In the rows, 128 means zero.
runs of hidden systems
trace 1, S (11 x 20)
[[102 107  98 155 111  92  44 172 158 107 131 115 148 113 143 132 124 120
  174 129]
 [ 98 102 152 115 129 131 130 153 153 104 113 149 109  69 167 107 186 177
  100 145]
 [ 97 144 136 143  81 112 139 127  93  87 149 157 160 127 135 168 181 117
  117  63]
 [155  79 128 114 112  92 121 159 153 122 166  86 199 127 153 145 137 135
  165 126]
 [ 95 111 118 141  77 120 145 177 157 127  73  84 105  71 143 111 137 134
  117 128]
 [124 145  93 125 107 124  95 161  73 104 168 127  98 114 142 123 192 166
  124  84]
 [123 108 145 139  99  57 126 143 137  77 134 145 156 170 173 108 155 132
  174 140]
 [ 76  98 133 137 124 120  83 140 184 118 115 117 143  54 144 150 144 113
  144 104]
 [112 129 156  89 109 153 150 171 115 113 135 121 156 100 147 127 193 177
   78 110]
 [134 118  98 172  45  90 143 148 100  92 151 124 165 148 127 161 139 118
  141 109]
 [147  77 104 116 124  85 118 152 166 138 138  80 116  81 176 121 143 143
  182 121]]
trace 2, E (11 x 20)
[[181 179 143 164 118 113 126 183  76 144 182 125 144 164 149 136 134 136
  131 116]
 [144  91 141 185 144 100 146 134 165  77 110 100 104 134 150 129 117  97
  164 176]
 [ 91  92  94  65 165 133 134 121 145  98 128 127  86  82 115 109 170 137
  121  95]
 [ 83 180 134 119  65 119 103 140  97 126 150 148 171 160 105 105 155 138
  120  83]
 [149 108 160 177  88 124  84 111 143 148 123  95 167 125 185 167 122 147
  162 155]
 [147 103 111 101 163 114 167 168 129 134  70 139  97  84 183 154 119 135
  107 136]
 [129 156  90 147 131 110 154 178 107 110 187 153 116 116  71 129 126  94
  112  89]
 [140 114 172 148 103 116 136 110 150  96 183  77 154 164 122  86 167 145
  164 147]
 [ 84 104 124 111 109 132 112  96 147 116  42  86  88 109 169 125 140 130
  148 119]
 [119 140  71  88 131 123  68 168  83 140 134 171 139 116 137 164 133 143
  111  85]
 [146 143 167 183  96  88 138 170 141 135 173 172 182 135 142 124 118 138
  125 163]]
trace 3, Z (11 x 20)
[[120 136  95 129  59 139 127 110  74 139 116 101  89 107 150 130 172 172
  124  91]
 [176 153 102 152 126  75 112 167  71 132 138 156 122 167 178 154 117 126
  156 113]
 [123 105 132 145 168  78 126 185 186 110 145 167 130  82 149 122 125 108
  152 142]
 [ 70 125 154 122 101 133 159 138 147  81 147 123 136  92 103 106 193 128
  107  90]
 [131 121 115 125  61 124 120 108  87 106 149  91 186 183 123 153 152 131
  144  89]
 [156  85  85 107 109  89  94 145 135 158  97 116 153 120 185 157  97 149
  165 146]
 [113 140 102 137 126 113 137 193 130 144 104 146  73  52 156 120 143 146
  106 116]
 [140 166 135 174 120 104 162 164  88  84 191 143 109 139 109 123 166 114
  125  99]
 [127  93 143 128 127  71 122 113 159  78 155 119 177 169 145 127 136 105
  188 123]
 [ 69  97 119  77 106 129  77 133 169 128  89 113 158  87 148 128 150 141
  139  98]
 [126 145  95 134  57 148 116 167  73 143 127 131 141 108 129 142 153 172
   80 112]]
trace 4, A (11 x 20)
[[123 160 115 134  91 114 159 151  94 114 199 145 130 132  87 101 169 134
  116  86]
 [146 107 134 159  99  96  98  88 131  96 147  81 143 182 146 125 131 121
  196 134]
 [ 94 103 117  89 151 145  93 127 151 126  39  98  98 106 164 129 123 132
  132 131]
 [101 156 109 100 107 135 117 173  99 143 132 194 144  92 123 128 148 165
   66 107]
 [160 112 152 180  93  78 149 129 135 114 193 153 176 130 146 142 138 136
  156 147]
 [127  97 140 131 157 113 157 124 174 104  97  56 107 113 152 140 128  84
  174 105]
 [ 94 144  81  67 130 159 111 172  95 109 106  99 114 134  90 114 144 131
   90  85]
 [133 122  99 143  57 111  92 124 100 132 165 159 153 153 121  96 137 182
  124 165]
 [135 110 164 162 122  90 120  89 160 145 108 130 107  94 202 140 135 135
  182 140]
 [ 96 147 137  95 183 127 130 181 129 109  92 135 128 102 151 158 140  89
  110  73]
 [118 112 102 115  99 132 130 177 127  88 173 137 186 143  66 121 137 134
   87 142]]
trace 5, W (11 x 20)
[[ 90 135 115  83 109  91 154 134 117  72 126 150 159 192  96  92 139 107
  132 106]
 [106  99 133 169  68 125  79 114 179 145 134  82 164  94 126 129 121 132
  166 138]
 [131 130 149  94 114 146 144 145  97 138  76 129 109 118 194 126 168 187
   93 138]
 [123 153  86 170  96  95 152 134  92 113 129 185 124 125 114 176 105  84
  121  89]
 [151  87 129 118 148  83 114 183 159  94 181 111 168 127 146 113 152 138
  161 139]
 [ 67 143 174 131 106 150 161 130 161 106  82  89 101  98 119  95 158 117
  110 109]
 [128 121  82 114  84 148  76  91  73 122 147 121 145 133 131 172 158 155
  126  86]
 [130 109 116 126  90  67 148 151 138 115  85 168 157 168 162 107 100 142
  137 180]
 [122 135 143 173 124 115 131 158 164 157 137 121 110  33 154 154 136 120
  131 101]
 [130 152 146  96 145 139 146 169  74  79 150 126 135 162 136 130 192 145
   96  88]
 [ 95  98  98 160  80 107 133 103 148  71 119 116 152 149  85 141 109  83
  149 129]]
trace 6, D (11 x 20)
[[127 126 111 180  79 121 148 147 124 125 137 179  95  73 125 116 143 166
   90 164]
 [150 155 143 157 146  95 136 109 109 124 206 138 111 127 138 141 159 109
  180  71]
 [110 115 156  76 164 101 138 157 155  95  86 101 166 164 160 127 123  93
  156 110]
 [ 83  97  94 108 101 176  93 151 153 116  97 105 147  84  90 136 132 144
   77 142]
 [150 132 118 153  59 128 130 100  81 140 173 139 120 131 140 117 170 193
  120 137]
 [153 151 139 172 130  67 130 126 123 152 126 133 120 131 188 159 106  93
  192  99]
 [121 114 131  74 212 126 114 202 160 116 109 131 134 100 143 128 125 114
  117 127]
 [ 85 106 118 138  83 145 153 144 135  61 135 141 132 116  82 107 168 141
   78 144]
 [138 122 124 144  79 124 106  54 105 136 179  94 146 139 130 141 159 140
  172  87]
 [141 139 148  98 129  96 116 146 127 172  65 110 145 140 209 139 107 137
  157 120]
 [120 130  99 152 150 143 104 212 141 125 111 158 118  76 117 149 108 124
   74 149]]
trace 7, D (11 x 20)
[[150 117 139 149 126  70 117 169 129  88 130 139 186 180 165 156 113 102
  162 139]
 [114  61 113 108 154 138 124 140 190 122 115  98 125  46 133 139 133 131
  129 139]
 [105 151 122 105  79 135 157 148  84 119 137 133 110 111 125 103 192 168
   93  85]
 [142 144 113 179  83  90  82 141 104 110 157 116 163 171 137 155 119 104
  178 107]
 [143  73 137  98 172 112 101 139 173 132 100 110 127  96 193 135 132 149
  159 157]
 [ 78 141 120 124 107 136 156 163 122 115 101 167 104  65 124 131 164 138
   74  96]
 [143 142 122 149 100 110 106 143  94 102 218 131 174 156 111 141 161 130
  143  94]
 [144  79 153 128 117  92 141 117 171 117  98  74 151 133 186 139 129 123
  182 144]
 [ 97 127  96  95 133 157 111 166 127 144  80 115  99  57 142 150 139 139
   98  91]
 [131 146 103 147  84 101 111 180  81  96 177 173 144 156 121 108 161 162
  108 133]
 [138  97 149 183 124  80 115 101 170 105 156 112 140 115 158 146 132 102
  197 130]]
trace 8, B (11 x 20)
[[134 138 165 192  86 131 107 115 169 186 151 118 150  79 136 134 107 134
  144 150]
 [161 136 178 136 161 144 163 166 102  99 113  86 107 139 183 147 170 138
  114 125]
 [120 119  55 110 143 102 145 147 104  91 124 147 118 139  88 158 105  76
  128  86]
 [123  98 105  95 106 109 126 103 169 163 171 130 135 112  95  61 120 164
  154 157]
 [ 93 168 183 171  89 153  96 107 124 124  85  95 101 141 157 106 156 147
  131 134]
 [158 117 112 120 162 144  84 135  76 106 129 148 155 148 164 212 136 127
  115 114]
 [113 100 120  99 133  84 185 164 171 130 120 186 164 104 115 120  98 113
  110 148]
 [123 148 150 174 101 140 152 108 156 156 175  78 101  78  97 102 147 122
  147 104]
 [156 140 132 106 131 146 119 139  67  97 119  73 116 203 147 116 157 149
  130 121]
 [104  96  60 113 123 108  90 122 129 112  69 162 134 139 125 159  80 103
  134 142]
 [119 117 148 115 130 123 122 107 165 177 158 178 125  54 146 104 147 177
  128 143]]
trace 9, C (11 x 20)
[[134 103 109 187 158 130 113 174 136  78 123 158 103  87 135 177 126 112
  101 155]
 [121  87  98  82 112 104 175  87 127 100 180 166 131 119 103 108 167 148
  131 113]
 [ 98 159 162 126  93 119 138 118 156 151 120  76 166 133 112 119 114  82
  163  70]
 [159 111 139 127 142 173  72 167 120 135 113  61 147 129 168 150 138 164
  116 158]
 [115 119  81 143  97 102 151 162 101  93  77 183  85 122 144 120 129 145
   92 160]
 [124 134 103 128 129  71 121 110 135 155 193 177 125  85 126 132 139 118
  174  76]
 [123 143 206  99 156 129 157 148 151 106 150  83 173 164 136 105 157 114
  140 107]
 [113  96 115 165 124 181 105 135 142  86  85  83 130 103 113 179 117 108
   97 151]
 [128  97  63  83  72 119 126 109  92 141 128 158 131 128 125 115 141 187
  108 136]
 [114 184 149 147  95  69 140 153 140 180 125 143 134 121 155 106 107 107
  168  89]
 [166 120 166 137 202 142 108 169 141 107 160  91 123 110 169 150 160 134
  137 128]]
trace 10, C (11 x 20)
[[128 106 143 164 128 119  71 154 160  93 130  56 135 139 149 123 138 116
  179 138]
 [ 77  92 111  88 129 141  93 138 130  78  69 142 102 114 156 117 172 162
  103 138]
 [ 82 153 109 122  79 103 111 138 108 136 136 195 165  98 123 158 140 126
  112  79]
 [163 116 177 130 115  98 155 151 150 152 172 119 202 114 166 152 140 139
  145 126]
 [145  94 132 134 142 134 192 169 151  99  86  59 106  96 142 148 132 107
  118 134]
 [126 107  37 114  99 131 104 149  93  97 146  94  98 117  93 128 147 135
  129 102]
 [ 94 143 130 131  61  74  89 145 137 119 140 130 153 162 137  72 144 148
  170 124]
 [ 99 126 184 142 151 119  83 141 168 126  96 126 132  86 198 146 157 132
  148 116]
 [124 112 125  89 155 149 148 165 100  83 118 158 149 113 144 182 170 136
   71 104]
 [126 104  89 145  70  97 171 148 140 120 166 139 186 112  84 152 106 104
  119 121]
 [148 101 139 115  94 113 155 125 163 160 144  49 133 102 147  93 145 153
  172 122]]
trace 11, A (11 x 20)
[[128  82 105 171  63 103 108 106 130  81 116 149 165 149 139 164 118 133
  141 165]
 [126  81 128  71 149 109 148 110 173 159  99 112 123  68 175 136 135 141
  155 110]
 [106 187 137 119 105 119 141 217 103 141 129 117 141 119 127 116 147 121
  104  74]
 [158  91 101 179 105 117  92 148 113  67 181 114 145 149 123 149 152 143
  139 154]
 [106  74 114 100 117  94 159  85 160 104  75 113  88 118 158  97 138 134
  164 140]
 [ 73 170 115  90 111 128  87 144 119 164 118 133 134  93 129 129 143 125
  129  51]
 [147 125 153 139 108 118  88 181 109  99 161 137 194 162 158 138 156 164
  114 155]
 [130  68 116 175 101 107 169 118 169  95  92 113 109  81 154 152 124 116
  140 160]
 [112 128  95  56 152 116 157 135 118 135 136 118 103  92 131 125 161 122
  136  46]
 [120 160 117 131  73 101  90 189 104 117 155 112 176 183 113  92 132 134
  137 120]
 [132  70 124 176 107 138  76 107 157  96 121  94 112 102 160 136 150 159
  150 176]]
trace 12, Z (11 x 20)
[[168  95 104  96 137 107 148 194 137 121 178  74 170 134 119 125 134 130
  144 122]
 [102  93  97 144  74  98 135 148 154  91  87  79  88 119 135  84 140 136
  152 148]
 [112 140  85 133 112 115  70 108  81 110 150 139  81 118 144 135 176 145
  155  74]
 [126 156 143 139 109  73 100 172 105 125 141 201 172 164 176 129 131 144
  134 135]
 [114 106 154 176 120 107 135 153 182 122 144 141 166  57 138 177 126 105
  130 119]
 [125  98 135  83 109 137 196 144 118  93 133  96 149 109 133 137 189 147
  101  90]
 [137 128  67 125  72  93 137 149 100 117 118  76 141 170 112 125 107 103
  162  97]
 [151  97  85 125 130  90  71 156 138 141 149 108 100 104 168 104 138 167
  176 146]
 [ 84 158 142 166 106  99 118 166 113  96  89 176  78 102 168 113 165 141
  118 118]
 [127 144 137 155 129 110 121 138 105  94 201 177 168 126 116 177 159 105
  127  79]
 [126  85 156  98  99  87 166 142 168 114 135 125 212 137 151 131 133 131
  142 137]]
trace 13, E (11 x 20)
[[ 99 182 126  95 121 132 106 197  97 151 108 179 154 137 130 122 123 145
   78 109]
 [166 125 148 219 104 130 122 123 129 126 177 139 162 120 120 176 112 118
  127 159]
 [166  83 146  92 163 116 214 108 150 122 108  99 105 119 165 124 138 134
  142 144]
 [ 83 159  81 103 127 128 130 154 123 120 112 106  92 126  70 100 111  84
  129  74]
 [136 126 124 133 100 145  52 129 110 116 188 117 158 164 112 100 153 176
  133 158]
 [110 118 167 156  99 107 135  86 149 130  66 167 107 116 193 130 128 143
  138 165]
 [134 137 110  92 194 132 123 137 117 151 135 150 120  83 143 186 123 101
  128  64]
 [137 149 144 123 124 122 157 202 129 108 160 126 192 170  87 110 116 117
   96 145]
 [133  86 128 183  83 152 151  79 160 115 129  71 103  98 107 127 130 133
  134 165]
 [134 129  98  55 140 120 139  98  82 142  99 119  73 141 165 106 158 159
  140  91]
 [102 176 104 149 122  92  56 168 123 133 132 165 143 157 113 118  93  97
  150 112]]
trace 14, B (11 x 20)
[[126 140 146 171 107 134 172 109 154 145 159  91 145  91  89 162 112  76
  140  84]
 [172 121 125  74 138 155 153 157 107 141 139  47 129 157 128 100 141 153
  123 130]
 [102 132  61 143  98 119 107 138 111 118  56 128  74 143 115 118  88 110
  126 139]
 [144 105 111 119 146 109  84  83 126 155 165 181 100 101 162 120 145 176
  155 142]
 [ 83 173 205 145 133 101 120 145 144 100 117 174 148 151 151 106 154 112
  130 119]
 [143 109 135 158 149 162 104 132 136 102 182  99 184 114  98 196 131  98
  120 113]
 [137  98 128  74 113 147 212 138 135 124 100 104 151 135 107 107 128 142
   82 151]
 [127 160  86 150  81 128 134  97 109 187 105  96  79 107 114 130  95 110
  147  92]
 [171 133 120 107 162 105  88 156 104 151 138 122 102 160 188  95 136 175
  164 152]
 [ 76 130 126 166 146 103  93 148 153  68  92 180  98 120 133 131 127  93
  128 137]
 [130  97 145 113 142 151 118  78 140 113 210 161 165  97 102 151 171 149
  117 115]]
trace 15, S (11 x 20)
[[132 147 148 178 122 151  81  55  93 104 173 154 129 161 122 165 147 126
  137 122]
 [154  78 150  81 171 123 149 100 155 131  90 122 171 146 170 167 102 116
  142 150]
 [ 94 160 107 110 115 149 144 165 144 175  97 141 141  87  84 132  83 104
   82 107]
 [182 154 127 152 124 148 148 136  89 151 205 116 106 139 106 102 146 167
  109 148]
 [147 116 121 169 125 101 151  83 126  87  94 102  85 175 145 133 111  89
  175 144]
 [ 94 122 104  60 193 144  65 124 153 143 104 124 115 114 121 117 113 113
  142 104]
 [100 168 174 118 111 152 128 139 128 141 127 185 160 150 109  86 134 163
   69 171]
 [166 118 133 199 110 144 133  72 109 130 164 147 139 118 128 197 115 117
  129 139]
 [165  97 128  69 180 117 195 120 140 146 100  89 124 125 157 145 110 107
  150 111]
 [ 93 182 103 119 114 141 121 180 129 149 111 108 121 143  66  82  91 100
  106 108]
 [162 124 119 163 129 148  86 109 113 126 187 129  94 143 113  91 146 176
  129 183]]
trace 16, W (11 x 20)
[[114 103 109  67 114 157 154  73 126 133 162  93 125 103  98 114 175 153
  125  83]
 [118 162 121 115  57 106 120 107  95 156  99 110 155 199 133 101 104 130
  156 120]
 [148 121 113 187 121 120  72 164 136 144  87 126 111  99 179 159  99 135
  139 169]
 [126 126 131 112 180 123 163 163 118 105 135 196  83  87 149 126 164 147
   89 124]
 [109 146 144 135 124 108 154 105 130  97 194 147 165 143  76 131 143  82
  144  74]
 [127  93 159 104 114 147 100 127 165 115 119  45 191 159 134 121 135 136
  151 143]
 [106 123 102 116  88 164 137 119 121 154  44 107  92  94 136 130 114 151
   85 144]
 [164 143  69 143 105  91 122 132  67 156 166 188 102 125 142 141 124 155
  130 113]
 [138 144 171 165 158  65 146 164 157 100 148 150 131 153 160 107 123  99
  168 139]
 [ 89 118 163 126 172 171  98 137 169  97 122  86 127  79 119 150 163 106
  117  95]
 [101 115  99  66  94 168 128 102  96 108 126 136 158 159  86 120 151 160
   81 121]]

runs to name
trace 17 (2 x 20)
[[159 111 181 162 157 132 115 169 163 108 118  70 140 136 174 131 131 133
  147 170]
 [100  91  91 121 138 139 158 134 129  70  82 138  79  90 123 144 148 120
   91 127]]

E
trace 18 (2 x 20)
[[ 99 140  90 145  84  81 159  92 126 133 106 197  99 136 101 108  91 108
  136 134]
 [147 130 171 131 151 122  84  83 155 172 180 106 132 115 160 112 143 150
  188 121]]

B
trace 19 (2 x 20)
[[176 104 128 182 148 134 105 119 120  85 206 130 121 150 117 129 148 144
  140 175]
 [ 88 100 160  94 140 136 169  69 152  74  78 135 132 159 125 129 140 102
  126 129]]

B
trace 20 (2 x 20)
[[118 123 130 170  81 141 142  47 144 166  80 124  90 106 131 131  94 127
  138 152]
 [174 141 115  89 171 114  99 139  84 176 138 161 121 128 193 157 126 156
  140 111]]

W
trace 21 (2 x 20)
[[161 113 122 145 106 173  79 133 125 163 117  47 161 120 141 169 107 141
  129 141]
 [162 112  86 125 125 112 165 159 100 125  86 162  84 132 157 124 110 160
   96 180]]

E
trace 22 (2 x 20)
[[140 117 140 110 192 125 101 129 130 102 147 206 163 163 128 150 109 126
  112 164]
 [107 113 168 138 128 141 187 108 200 144 120 138 153  95  84 109  96 104
  108 162]]

A
trace 23 (2 x 20)
[[ 98 153 164 214  75 146 108 111 113  87 140 136 124 115 129 157 169 127
  114 117]
 [168  97 134  84 135 118 160 114 101 109 146 122 195 164 161 183 144 131
  135 108]]

B
trace 24 (2 x 20)
[[ 92 155 171 160 139 100 112 159 178 142 139 141  99  64 149  89 150 125
  150 113]
 [132 126 165 128 156 154 128 116  96  71 153 118 133 130 155 174 198 134
  113  86]]

C
trace 25 (2 x 20)
[[136 159 160 118 159 124 147 137 101  96 183 162 190 176 103 157 141 103
  111  97]
 [130  79 138 137 127 146 142 128 183  99 122  56 175 141  92 137 102  96
  133 160]]

W
trace 26 (2 x 20)
[[165  79 106 155 107 140 178  93 128 112 185  96 119  87 108 161 156 135
  131 125]
 [125 141 121  76 102  86 182 133 114 137 103  94 105 165 148  72 139 132
  162  91]]

E
trace 27 (2 x 20)
[[149 133 163  79 183 161 166 151 132 171 135 120 116  74 155 132 156 160
   96 114]
 [123 152 107 156  89 114 183 179  87  84 122 131 134 164  94 135 122  92
   97 111]]

D
trace 28 (2 x 20)
[[157  90 164 149 157 141 130 173 158 113 135  99 137  80 178 147 161 160
  111 164]
 [ 95 120  99 126  96 119 185 143 103  66 101 137 108 112 107 150 152 103
   97  86]]

S
trace 29 (2 x 20)
[[146 114 117 138 191 154 108 170 115  60 141  81  97 147 117 142 150 105
  124 129]
 [ 84  87  99 105  91 108 137 109 141  58 126 168 141 153  92  99 152 138
  118 148]]

E
trace 30 (2 x 20)
[[100 131 170 103  74 133 153  78 147 173  69 114 174 138 148 123 110 136
  126 131]
 [167 151 116 123 151 152 115 168 104 191 101 104 121  94 166 178  96 134
  107 119]]

C
trace 31 (2 x 20)
[[158 123 127  76 112 102 170  93 127 199 158 132 168 115 143 137 112 140
  155  93]
 [122 168 149 144 123 110 119 205 151 153  97  71 118 128 146  83 110 115
  143 131]]

B
trace 32 (2 x 20)
[[ 95 158 106 143  85 115 121 200 148 154 117 122 157 109  83 109  88 105
  110 120]
 [176 114 139 179 112 163 115 127 106 126 179  90 105 108 144 135 169 180
  117 160]]

E
trace 33 (2 x 20)
[[157 112 135 144 157  91 120 123 151 148 154 185  96  97 173 103 134 169
  151 179]
 [105 183 199 125 178 129 161 120 136 134 136 163 124 115 137 133 145  94
  120  80]]

W
trace 34 (2 x 20)
[[108  85  66 131  96  65  90 138 142  89 136 151 137 126 130 129 124 119
  171 122]
 [ 83 104 153  85 120 107 107 142 182 125 120 107 138  87 159  82 175 156
  155 111]]

A
trace 35 (2 x 20)
[[133 113 143 147 132  72 157 150 126  73 125 146  91 120 191 119 177 138
  159 123]
 [ 69 122 131 113 137 103  94 148 160  75 135 128 155 109 122 139 159  88
  153  72]]

S
trace 36 (2 x 20)
[[ 99 130 114 104 126 130  95 159 130 137  55 183 107 114 162 111 114 163
   91 171]
 [121 148 133 186 122 131 112 124 126 126 195 204 128  86  95 146 142 132
  100 134]]

D
trace 37 (2 x 20)
[[102 145 177 107 128 116 160  98 172 163 126  89 125  90 144 104 147 115
  168  76]
 [117 161 149 133 122 178  83 187 103 110 111  61 157 158 122 138 145 131
   96 118]]

S
